In the rows, zero is written as 128.
Turns, then the turns between two rows, first turn first; the first pair answered
turn Met:
[143  99 141 116 133 123 144 147 154 124 122 153 152 191 114 147 116] => [130 105 138 123 123 110 138 162 151 125 121 131 153 189 108 153 118]
[133 151  78 145 126 140 114 128 131 132 149 130 152 160 110 115 126] => [143 146  86 139 137 153 121 118 137 130 149 145 154 163 109 115 128]
[150 118 118 144 105 102  90 119 122 137 118 140 151 145 144 127 154] => [153 118 119 138 108 106  92 115 123 136 118 144 151 146 144 123 152]
[148  96 139 115 162 120 147 145 120 197 133 149 108 185  99 150 143] => [138 101 140 119 154 107 142 156 115 203 131 132 105 182  98 153 143]
turn gat:
[134  92 165 104 131 117 125 123 126 125 112 126 131 109 147 161 142] => [134 100 154 108 131 115 122 106 110 133 117 120 124  94 159 150 144]
[132 147 141 120 100  79 119 149 166  79 122  99 163 107 168 118 105] => [133 158 121 125 108  81 112 118 149  95 132  97 158  95 179  96 105]
[133 140 119 131 119 130 138 121 132 110 147 152 147 129 158 101 130] => [135 135 120 126 123 132 141 132 138 112 148 154 152 142 150 107 128]
turn Kel:
[123 145 143 160  94 124 120 148 128  89 111 123 100  68 116 131 121] => [124 125 149 153  81  97 125 177 145  86 111 123 126 115 122 131 124]
[143 133  91 121 135 154 121 112 133 164 161 135 157 149 121 110 123] => [135 150  92 131 143 171 117 103 124 158 159 128 138 118 113 115 118]
[136 158  79 149 147 130 150 130 148 128 117 135 149 163 106  96  98] => [133 167  75 155 152 137 151 120 143 128 117 134 141 148 101  97  97]
Then:
(2 to 3 turns a pair)
[133 121 127 123 146 114 112 103 120 149 135 112 104 131 133 129 118] => [130 109 147 119 138 115 118 136 135 132 125 120 110 145 123 152 118]	gat gat gat
[133 128 101 128 116 122 110 123  89 130 146  82 115 104 123 145 131] => [148 101 102 115 110  99 117 136 105 137 150  97 145 155 137 129 135]	Kel Kel Kel
[126 172  98 136 102 128 130 145 113 128 132 107 119 113 148 112 122] => [147 157 100 119 132 156 151 115 122 120 132 148 122 115 156 105 123]	Met Met
[120 158 119 111 100 130 144 147 153  89 121 158 142 127 154 136 120] => [123 162  86 114 115 126 144 115 137 118 136 155 138 135 160 107 121]	gat gat gat
[ 87 183 126 137 117 125 109 147 104  82 132 114 122  82 159 107 122] => [ 91 175 113 134 112 105 110 150 106  95 143 110 138 110 172  88 122]	Kel gat
[123 151 144 113 107 155 135 133 139  89 125 130 144  86 140 120 117] => [129 145 137 111 112 150 135 117 137  97 133 136 149  81 154 107 120]	Kel gat Met
[151 101 135 111 150 148 157 109 135 154 120 162 137 159 105 128 132] => [147 107 138 116 157 171 155 111 130 144 116 159 119 134  92 147 126]	Kel gat
[108  85 176 115 159 115 138 123 117 136 103 123  87  93  97 180 143] => [113  64 183 108 151  88 142 141 134 136 103 131 116 139 109 171 149]	Kel Kel
[112 151 112 127 102 119 128 161 122 118 123 109 144 138 132 122 131] => [133 135 107 111 118 128 145 136 131 123 127 145 154 156 142 106 136]	Kel Met Met
[131 157  92 133 111 120 139 128 127 128 148 139 149 155 144  81 120] => [120 176  91 142 119 141 134 118 114 123 144 131 126 113 136  93 114]	Kel Kel
[143 103 121 146 136 110 118 110 113 152 126  93 129 135 128 124 138] => [138  96 143 140 128 111 120 137 128 132 113  96 132 137 122 151 135]	gat gat gat
[141 110 110 138 148 117 120  97 114 173 136 119 119 151 129 116 132] => [128 102 164 130 121 112 117 151 139 116 102 111 124 129 122 170 128]	gat gat gat
